In the rows, zero is written as 128.
Each path below is one point turned by a fixed rotation once a step. After each direction that follows a path, write how fast that rotation turns it, in degrees a step (0 if it stays still).
Each turn is a multiple of 5 degrees from 10 to 175, or 0.
Each row of a path follows its step; steps can be skipped.
path 1
step 1: [121 124 142 133 135 138 128 136 145 136 121 137 127 114 134 131 133 131
 123 137 125 120 132 121 143 119 126 134 134 127 130 125 144 126 132 127
 119 119 127 130 130 130 126 121 125 130 139 127 123 132 126 132 129 130
 122 118 127 129 135 131 126]
step 2: [133 143 126 137 127 127 122 132 125 120 125 133 121 126 121 127 120 129
 118 119 119 131 125 139 134 124 135 136 125 132 124 127 134 125 123 128
 118 134 133 122 133 122 126 123 128 126 124 142 125 134 143 121 132 133
 121 128 145 128 130 124 141]
step 4: [128 130 127 135 131 129 113 134 149 136 132 127 115 131 125 132 125 125
 129 141 120 125 125 126 132 125 135 130 133 135 122 123 134 129 130 123
 127 110 131 137 136 120 125 130 122 125 140 127 126 138 130 131 137 133
 121 133 131 135 128 135 132]
step 6: [139 135 125 129 117 130 123 136 127 128 130 127 130 132 137 125 127 115
 123 128 121 119 126 116 138 128 130 143 135 131 134 134 135 125 121 131
 121 127 124 122 135 120 118 121 125 122 136 125 117 129 122 118 121 127
 122 118 136 129 136 120 139]
step 7: [116 131 126 133 130 131 123 130 139 133 134 133 124 121 127 135 125 136
 128 137 128 133 134 126 128 123 133 132 120 127 117 126 139 126 144 128
 124 121 130 131 134 130 130 128 132 134 137 132 130 131 138 127 131 121
 120 112 140 143 119 131 142]
step 8: [129 133 125 127 126 129 122 129 137 125 124 131 116 126 119 126 115 126
 115 134 130 122 123 141 126 120 145 140 136 132 130 130 122 128 124 114
 116 129 127 127 116 121 122 121 115 129 127 135 128 129 127 124 130 141
 121 124 127 126 130 133 122]
step 9: [130 139 136 138 132 128 119 141 136 136 121 131 126 121 130 118 130 117
 123 123 121 128 125 120 134 131 124 136 138 126 133 141 141 121 132 132
 140 119 128 121 127 116 134 126 121 126 137 126 130 122 132 135 123 121
 128 121 127 133 130 119 134]
step 10: [137 135 113 132 127 130 122 131 137 116 131 125 128 117 126 140 127 129
 123 134 128 122 124 119 137 118 135 133 128 129 119 117 130 131 137 127
 124 134 135 138 144 125 123 119 131 118 132 133 125 130 131 127 128 134
 118 124 136 139 127 124 134]
step 11: [124 134 127 131 129 128 121 127 131 146 134 132 127 126 132 127 124 132
 125 133 131 133 133 133 134 133 146 139 134 130 132 141 134 130 124 132
 109 129 126 118 119 136 133 122 122 135 131 137 128 123 123 128 126 132
 114 115 131 132 125 133 131]
step 12: [124 131 131 135 119 126 132 142 135 119 133 129 119 132 132 127 116 121
 115 132 124 123 125 131 125 122 132 136 134 127 127 128 134 118 123 122
 133 113 128 131 121 114 121 128 128 131 135 118 126 134 138 134 129 125
 126 120 140 131 130 112 133]
Directions:
[128 129 129 131 125 128 125 131 127 127 127 128 128 126 129 127 127 130
 127 125 127 129 126 127 127 127 128 128 126 129 127 126 124 128 133 128
 126 127 131 131 128 130 128 130 130 130 127 125 129 129 130 129 130 128
 126 130 128 128 129 128 129] | 135
[127 127 129 129 129 130 131 130 126 130 128 130 127 128 129 129 129 128
 127 126 129 131 127 126 128 129 125 127 126 128 127 128 129 130 130 129
 128 128 129 125 126 129 128 126 126 130 130 129 130 126 130 131 125 129
 128 125 125 130 126 131 127] | 175
path 2
step 0: [129 133 130 133 127 123 120 121 121 125 127 115 124 121 130 131 127 138
 121 132 132 116 134 115 121 133 129 131 125 125 122 130 136 107 139 130
 124 141 123 133 134 128 127 122 127 127 118 122 130 134 130 125 129 117
 124 137 121 131 125 119 123]
step 2: [125 121 123 127 121 130 129 138 123 120 124 132 132 136 129 127 138 128
 121 121 133 130 128 122 123 133 117 129 126 133 138 104 137 137 142 137
 122 125 127 131 126 132 126 130 133 123 129 127 137 117 128 135 121 121
 139 123 122 133 134 137 129]
step 3: [143 128 127 126 123 122 124 138 133 138 128 126 130 114 126 132 128 122
 125 125 136 140 141 117 122 132 132 133 125 136 122 129 140 122 123 126
 120 131 124 147 132 126 131 127 122 129 115 127 128 129 132 128 124 125
 133 123 124 137 125 118 134]
step 4: [133 124 133 118 126 121 134 121 118 127 140 124 119 123 116 127 125 121
 114 140 136 121 130 135 140 129 121 132 139 135 128 134 121 135 132 126
 126 121 130 125 130 124 123 129 117 122 122 130 138 136 123 130 129 131
 133 126 118 134 128 118 124]
step 5: [120 123 127 130 130 130 130 131 122 121 138 123 117 129 128 129 133 133
 118 119 136 125 135 126 130 140 138 120 125 124 144 130 136 123 133 131
 127 117 118 122 129 133 120 139 134 120 131 133 127 129 121 137 130 115
 136 130 129 129 116 132 135]
step 7: [124 127 128 122 127 131 125 128 124 125 122 132 123 126 117 145 128 130
 117 135 120 129 123 113 129 130 128 137 140 132 118 123 126 125 124 133
 132 134 127 117 135 117 118 123 123 125 121 138 143 124 124 131 119 131
 131 132 116 130 135 125 130]
step 8: [134 129 119 130 119 128 125 123 122 118 131 121 122 131 131 134 134 136
 123 117 140 134 121 130 139 123 120 122 137 126 124 137 148 127 128 132
 125 126 128 135 127 128 120 134 134 126 123 131 136 116 122 127 133 123
 125 117 122 134 120 136 134]
step 10: [133 131 148 120 130 119 129 131 124 128 119 134 132 130 128 126 116 136
 122 131 127 123 138 120 133 132 133 135 136 129 128 123 137 121 143 124
 129 126 124 126 125 115 125 137 129 130 123 137 136 141 127 138 124 129
 135 125 122 129 132 122 135]
step 12: [133 113 121 121 128 129 135 125 130 129 146 123 122 122 123 135 136 135
 130 118 135 128 133 113 125 136 132 129 123 131 130 115 129 130 123 136
 124 140 129 126 123 127 124 132 120 127 132 126 128 131 125 123 132 118
 125 119 128 137 141 120 124]
step 13: [139 120 133 117 121 122 135 121 123 124 118 128 131 132 128 133 134 129
 121 137 132 137 144 126 131 132 133 138 126 134 128 123 136 128 129 130
 128 126 122 124 145 134 133 132 129 128 128 132 145 129 130 132 122 132
 128 131 124 141 127 139 122]
Directions:
[128 127 127 125 130 130 132 129 130 130 127 124 129 126 129 127 129 127
 127 126 126 129 128 128 129 128 125 127 130 127 128 128 125 129 130 127
 131 130 129 125 127 125 128 127 129 129 131 128 129 129 126 129 126 127
 131 128 127 130 129 126 127] | 135
[128 125 126 125 126 131 130 129 129 131 129 127 128 124 126 128 127 126
 127 129 130 127 128 131 128 129 131 130 127 130 129 126 128 128 126 129
 128 125 126 127 129 129 129 129 125 127 129 131 128 127 128 129 128 128
 127 130 131 127 125 128 128] | 40
[129 127 127 130 128 128 129 128 130 129 126 130 128 126 127 128 128 129
 126 127 127 127 128 129 125 127 130 125 125 125 128 129 127 129 131 131
 128 130 127 131 129 127 127 127 125 129 129 129 127 130 131 123 127 127
 130 127 129 132 129 130 129] | 115
[128 126 124 125 129 126 129 127 128 126 131 129 131 132 125 128 129 128
 128 127 130 126 129 129 129 127 129 126 124 127 131 130 129 127 128 130
 129 129 131 128 127 130 130 131 130 129 129 129 127 128 124 128 126 129
 128 127 128 127 129 129 128] | 100
[128 130 127 128 130 126 127 128 128 128 128 130 131 127 129 128 126 129
 127 130 124 128 128 128 129 131 128 127 125 127 130 126 129 131 130 127
 126 127 129 126 128 126 131 127 127 129 129 130 126 128 128 132 129 125
 129 129 128 126 128 131 131] | 85
path 3
step 0: [127 141 134 124 137 128 123 130 125 118 120 127 138 125 135 130 133 122
 128 130 129 123 134 119 140 127 118 138 131 136 137 120 136 131 130 135
 129 127 139 121 116 141 133 132 137 134 131 132 126 133 121 118 129 144
 126 131 131 139 130 125 134]
step 2: [126 128 111 121 128 127 119 126 130 124 127 131 135 125 126 123 139 130
 129 131 142 128 122 126 140 132 120 129 137 129 132 126 126 116 127 133
 139 139 125 121 122 126 127 119 117 136 131 127 124 137 136 122 131 130
 139 123 118 140 120 121 117]
step 3: [130 132 121 134 131 129 128 123 129 125 113 124 135 124 120 108 129 119
 129 128 133 124 133 125 128 130 131 119 121 130 139 120 128 119 130 130
 139 126 134 120 123 133 115 133 130 137 125 123 120 129 133 126 125 128
 129 123 131 147 126 112 133]
step 4: [124 142 135 131 120 129 133 135 123 128 118 115 126 134 128 125 127 114
 128 136 134 128 133 124 126 118 128 118 132 136 126 129 123 124 121 129
 129 125 139 124 114 126 129 125 132 132 130 128 120 129 128 128 125 140
 135 115 123 130 115 117 113]
step 5: [129 131 124 119 132 135 122 139 129 139 132 121 138 132 136 125 131 120
 121 133 139 117 124 124 124 131 113 129 134 126 134 131 144 124 126 130
 128 121 127 130 121 132 123 127 142 143 139 130 129 126 130 130 118 131
 134 124 125 133 118 119 123]
step 6: [136 131 125 132 136 138 134 138 131 123 123 121 144 126 126 115 122 132
 135 128 118 126 135 124 137 123 113 128 129 124 139 133 131 120 130 126
 137 126 130 138 134 127 132 120 135 131 125 128 131 123 126 123 126 132
 137 128 122 144 122 124 117]
step 9: [125 137 123 134 125 143 129 143 125 128 114 123 135 125 119 124 125 129
 126 129 137 114 136 124 131 134 138 124 131 117 129 130 127 126 123 134
 118 124 131 123 123 132 133 118 131 136 133 136 125 128 113 119 126 130
 126 132 115 139 123 127 130]
step 10: [119 140 126 127 132 127 131 133 126 136 123 137 132 124 124 137 128 131
 132 124 130 119 139 126 137 129 132 130 135 130 123 130 143 124 120 130
 133 121 136 142 122 133 113 134 128 130 128 129 128 130 122 127 129 129
 138 132 113 137 122 116 117]
step 12: [130 129 139 139 118 121 121 133 136 127 121 125 133 126 123 123 128 126
 129 127 128 121 124 128 138 130 121 135 141 122 125 123 117 128 127 131
 128 123 137 128 131 132 125 130 134 133 139 126 111 132 126 113 125 133
 146 126 122 144 130 130 133]
step 13: [129 139 123 129 123 127 121 135 131 135 137 126 133 107 122 125 133 132
 132 124 137 122 131 136 132 137 129 128 124 133 131 130 121 123 122 132
 127 138 131 133 114 134 127 121 125 125 140 134 116 133 139 125 129 131
 139 124 126 142 120 119 122]
Directions:
[129 125 127 128 129 128 127 127 125 128 126 131 126 126 127 129 127 128
 128 125 131 129 126 127 130 129 129 131 130 129 125 126 128 127 127 130
 128 126 130 128 126 128 128 129 126 126 127 129 127 132 126 125 130 130
 127 131 128 130 128 129 129] | 35
[129 130 127 126 127 127 130 128 130 126 126 128 128 130 130 128 130 128
 132 129 125 131 128 129 131 127 130 130 131 128 127 130 129 128 127 128
 129 129 129 127 130 126 129 131 129 126 127 126 126 127 128 128 129 131
 131 130 128 128 127 129 123] | 170
[129 127 128 129 128 128 129 128 127 128 126 129 127 127 125 124 133 127
 129 126 126 128 127 130 128 129 130 128 127 127 127 130 126 127 130 131
 126 126 128 127 126 130 130 126 126 129 130 124 124 128 131 130 129 125
 128 127 127 127 128 127 127] | 70
path 4
step 2: [131 135 135 129 127 137 130 128 139 128 125 126 126 121 138 136 130 131
 145 128 125 127 141 115 124 133 137 134 130 135 124 130 130 115 122 128
 130 127 132 124 128 127 122 132 130 134 133 121 137 136 131 130 124 125
 124 139 135 134 123 138 121]
step 3: [119 132 132 122 126 127 126 115 133 128 112 140 116 127 140 131 123 131
 128 115 128 130 120 129 124 135 137 119 136 125 127 133 126 131 122 125
 122 127 135 130 138 121 138 125 124 135 126 129 136 137 126 132 136 133
 131 131 130 133 126 124 129]
step 4: [136 118 133 129 142 121 121 136 125 136 119 129 123 138 129 132 136 132
 124 128 132 127 123 125 129 120 144 130 135 124 121 119 113 120 126 124
 129 127 135 131 127 127 128 134 136 133 128 129 128 131 131 123 140 129
 121 121 131 134 121 125 131]
step 5: [139 136 145 133 126 122 125 122 130 121 123 119 128 125 124 126 124 125
 136 121 125 134 131 133 124 129 134 141 135 141 129 121 127 132 129 127
 129 133 132 128 124 121 128 131 132 127 118 124 125 123 122 131 128 121
 122 124 120 146 121 125 122]
step 6: [123 127 129 129 133 122 126 127 131 131 122 126 119 130 127 132 124 119
 133 125 132 129 130 132 130 130 124 142 138 134 121 124 142 129 118 125
 125 118 138 129 136 128 121 118 132 135 124 142 141 132 134 126 119 129
 128 133 127 137 130 135 134]
step 7: [121 116 132 128 127 133 135 135 133 134 127 140 123 136 136 132 133 126
 134 127 136 119 130 129 133 134 132 126 132 134 137 129 124 124 126 121
 124 120 135 122 132 121 130 126 138 135 119 124 121 122 129 129 133 125
 118 144 117 129 119 126 127]
step 8: [132 121 124 122 138 115 131 123 128 121 124 124 127 127 133 129 134 137
 133 119 132 126 129 138 131 133 145 136 136 132 126 136 126 131 124 130
 125 135 131 122 122 131 136 126 139 126 121 118 124 135 126 125 127 127
 137 134 137 126 121 129 123]
step 10: [132 138 131 121 127 123 127 125 135 131 119 127 123 126 140 138 128 132
 143 133 125 126 137 119 118 132 131 127 130 145 130 128 121 114 121 125
 129 118 135 134 128 132 119 124 128 130 131 131 128 132 124 126 135 127
 131 130 120 130 123 136 130]
step 12: [136 124 135 130 144 126 124 129 135 122 132 136 112 133 134 128 129 130
 128 122 131 128 117 131 137 135 134 136 137 122 121 121 110 119 120 132
 124 130 127 127 129 124 128 131 127 137 128 130 126 128 126 126 130 127
 124 125 130 142 125 127 129]
step 13: [130 131 139 125 130 118 129 133 139 134 115 120 121 123 128 125 124 116
 129 127 126 137 130 130 132 124 136 135 136 139 125 123 131 126 125 129
 133 132 141 129 129 125 132 128 132 119 120 123 122 134 123 134 131 123
 109 125 130 130 120 128 125]
Directions:
[129 130 131 130 129 131 129 129 128 127 126 129 125 125 127 128 129 127
 128 127 126 129 126 131 125 123 129 128 130 129 128 126 126 127 130 128
 129 128 126 128 128 129 128 127 126 130 131 129 128 130 130 129 131 130
 127 128 129 129 128 127 130] | 45
[128 129 128 125 128 127 131 127 129 129 127 129 129 130 129 127 128 127
 128 130 128 129 127 126 129 126 129 124 128 129 130 128 133 125 130 127
 129 126 129 128 129 130 131 129 127 128 127 132 129 128 128 127 132 128
 128 131 127 129 131 129 129] | 100
path 5
step 0: [129 136 129 127 140 129 121 134 121 122 133 135 123 129 131 125 139 125
 134 126 137 128 131 127 135 136 136 139 127 134 128 121 129 143 127 133
 124 138 119 125 134 138 134 124 133 131 128 134 123 129 125 123 131 126
 125 120 129 118 132 126 141]
step 1: [127 127 133 116 133 126 132 118 135 122 131 122 130 122 133 125 118 119
 134 131 127 127 132 132 125 131 136 132 128 126 139 123 133 141 127 127
 122 134 126 134 123 120 123 121 124 142 133 125 120 134 120 136 124 137
 131 126 132 120 121 123 129]
step 2: [136 139 128 129 132 133 130 125 133 130 122 123 120 126 140 122 131 115
 136 121 121 128 128 122 128 130 131 121 125 140 125 131 129 135 134 128
 134 143 137 127 138 127 126 132 133 125 134 134 133 128 118 132 122 129
 138 131 138 133 131 130 126]
step 3: [131 134 132 128 132 113 123 133 134 120 120 127 124 115 140 132 121 125
 119 124 128 130 128 130 131 138 115 129 121 121 128 125 111 127 128 132
 118 128 132 132 129 133 132 126 126 134 136 135 131 127 118 126 126 124
 131 125 134 127 129 120 124]
step 4: [135 133 131 126 133 128 124 135 128 112 126 131 115 127 126 123 126 131
 127 138 122 132 131 118 129 136 140 123 136 140 138 131 122 120 128 120
 123 130 119 129 133 123 133 133 122 131 129 131 124 131 121 119 123 126
 133 132 121 128 125 129 121]
step 7: [131 125 126 133 128 133 126 134 133 124 134 143 124 127 134 128 124 135
 127 128 130 133 127 131 129 126 124 123 129 133 136 134 131 132 126 134
 128 149 135 138 132 119 131 118 140 134 131 135 135 119 129 124 130 132
 137 117 129 124 125 122 128]
step 8: [133 138 130 121 121 123 120 126 132 121 117 126 131 126 120 130 126 132
 133 133 137 133 123 118 140 123 131 123 126 128 131 122 122 140 126 131
 128 138 134 129 130 133 133 131 116 138 135 136 125 123 136 121 128 135
 131 129 137 118 130 129 131]
step 10: [121 134 121 120 130 128 135 125 120 120 126 124 120 120 134 126 127 126
 120 132 134 118 133 126 136 134 133 123 128 128 135 119 134 134 120 131
 124 140 134 118 134 135 133 124 134 136 133 126 132 142 124 137 121 129
 133 134 127 131 125 124 134]
step 12: [133 130 129 136 137 121 126 126 126 124 133 126 118 127 137 121 129 125
 122 129 131 131 122 125 128 134 127 139 120 131 135 136 120 132 128 135
 134 143 125 131 140 130 131 136 126 130 130 118 121 124 120 122 116 126
 125 125 135 118 130 123 130]
step 13: [137 132 133 120 142 121 133 132 127 115 115 123 131 120 131 129 129 126
 130 121 127 126 124 118 119 129 130 123 130 127 139 130 131 130 134 123
 127 132 118 130 123 128 124 128 124 140 122 137 125 133 124 123 131 128
 134 114 132 123 122 123 127]
Directions:
[128 129 126 130 125 128 123 130 129 128 129 129 128 127 129 129 128 129
 127 131 130 128 127 128 131 130 129 126 128 127 127 125 128 126 130 126
 126 125 126 124 130 129 128 129 127 129 127 129 128 130 128 130 126 127
 130 128 126 132 127 127 126] | 65
[128 127 128 128 127 130 128 128 129 128 128 127 129 126 125 128 128 132
 133 131 128 127 131 126 129 131 127 127 126 128 128 132 130 129 125 126
 127 129 130 128 126 126 127 130 129 127 130 128 125 130 127 129 129 130
 130 128 127 128 125 127 127] | 115
[127 127 127 129 127 125 126 129 125 128 128 130 130 128 127 128 128 129
 129 129 125 130 127 126 131 126 128 129 127 130 131 130 124 126 129 129
 127 129 125 127 130 129 128 129 127 127 129 131 126 128 128 127 129 127
 125 126 128 124 128 126 127] | 85
[126 129 127 127 124 129 129 127 129 130 129 130 129 128 128 133 129 130
 131 129 129 128 126 130 130 126 129 128 129 129 127 125 129 130 128 126
 125 130 127 129 128 127 131 127 129 127 128 127 130 129 131 129 128 131
 129 127 128 124 129 128 132] | 40
[129 127 126 128 127 128 125 129 127 128 130 129 128 127 130 130 128 128
 128 127 128 126 130 129 126 126 129 130 128 128 126 129 129 131 129 128
 131 131 129 127 128 127 125 129 127 131 124 127 125 127 126 130 128 130
 128 126 125 127 132 126 126] | 65
path 6
step 1: [122 127 128 131 125 131 130 130 139 115 120 132 128 131 123 120 123 137
 132 133 132 122 131 124 135 134 123 120 131 130 120 134 128 123 134 127
 130 129 112 131 142 119 129 125 128 136 127 129 132 140 133 115 133 128
 137 124 122 126 128 127 131]
step 2: [126 128 133 127 129 119 132 122 126 126 125 129 131 125 130 121 120 127
 121 115 129 121 126 139 123 128 120 141 130 127 126 141 125 127 127 125
 110 131 127 131 130 121 125 134 129 132 135 134 125 121 129 118 129 123
 118 136 126 132 138 127 125]
step 3: [123 122 125 129 121 127 128 126 137 130 129 123 128 114 131 128 125 128
 129 129 127 135 129 128 133 115 117 126 131 129 127 122 116 125 122 131
 126 128 134 133 136 122 134 123 139 133 128 134 123 130 126 124 113 120
 127 127 129 114 114 124 134]
step 5: [131 126 131 129 134 125 136 135 115 126 128 119 122 120 128 117 124 131
 128 129 130 135 123 141 126 132 132 122 126 119 135 126 128 124 123 131
 123 127 138 118 127 141 143 128 131 137 117 126 127 129 134 126 126 124
 117 123 130 127 126 129 128]
step 7: [135 129 133 130 131 119 132 120 128 127 125 116 126 123 129 128 125 138
 116 130 122 120 132 121 133 139 136 124 121 118 126 125 132 139 132 128
 128 125 133 124 123 127 130 123 129 124 127 134 138 134 133 127 129 119
 142 126 131 140 131 121 122]
step 9: [140 135 111 127 125 130 125 133 136 127 132 125 131 137 122 132 133 130
 134 134 124 130 140 131 128 124 125 115 131 121 122 124 131 140 122 129
 129 131 124 126 138 128 120 125 126 124 134 118 135 139 131 131 123 129
 133 127 126 130 118 123 122]
step 10: [129 140 136 134 128 135 129 127 122 126 128 123 128 131 123 131 127 124
 123 130 129 128 124 140 119 135 121 121 137 129 125 133 148 120 133 125
 130 131 129 134 125 121 124 136 133 133 133 127 132 126 127 135 134 136
 130 135 130 137 136 118 124]
step 11: [122 136 119 121 125 131 138 118 131 132 125 128 132 130 127 127 132 114
 134 136 125 136 128 128 117 119 124 128 123 125 128 125 132 126 127 123
 122 134 127 129 121 132 143 119 123 132 133 125 129 123 136 125 122 126
 125 139 120 127 126 125 140]
step 12: [130 134 129 123 124 129 127 127 135 118 124 133 135 127 126 127 133 124
 137 125 138 116 122 119 127 125 135 129 130 131 126 122 138 124 138 123
 133 134 122 126 127 117 124 119 131 121 131 136 128 132 116 129 132 130
 131 132 136 113 121 119 127]
step 13: [117 125 123 125 126 119 135 137 124 128 130 131 120 131 116 130 125 127
 132 129 142 131 128 130 131 135 129 137 124 125 130 135 134 125 138 118
 118 131 134 122 124 126 135 122 134 131 132 128 120 133 135 115 131 122
 134 126 134 135 136 133 131]
Directions:
[127 129 128 126 128 128 128 130 127 127 129 129 134 129 129 126 128 126
 129 130 128 127 128 129 127 126 126 128 128 129 129 128 126 125 132 126
 127 124 130 125 128 127 129 130 130 129 130 131 129 128 128 127 129 126
 127 128 130 129 125 129 129] | 40
[126 129 131 129 129 130 129 123 131 127 127 127 129 126 129 130 128 125
 125 127 126 129 129 130 126 129 127 127 128 128 126 130 128 129 128 128
 127 125 128 128 128 128 128 126 126 128 128 132 128 124 126 126 126 128
 128 127 128 130 128 125 130] | 85
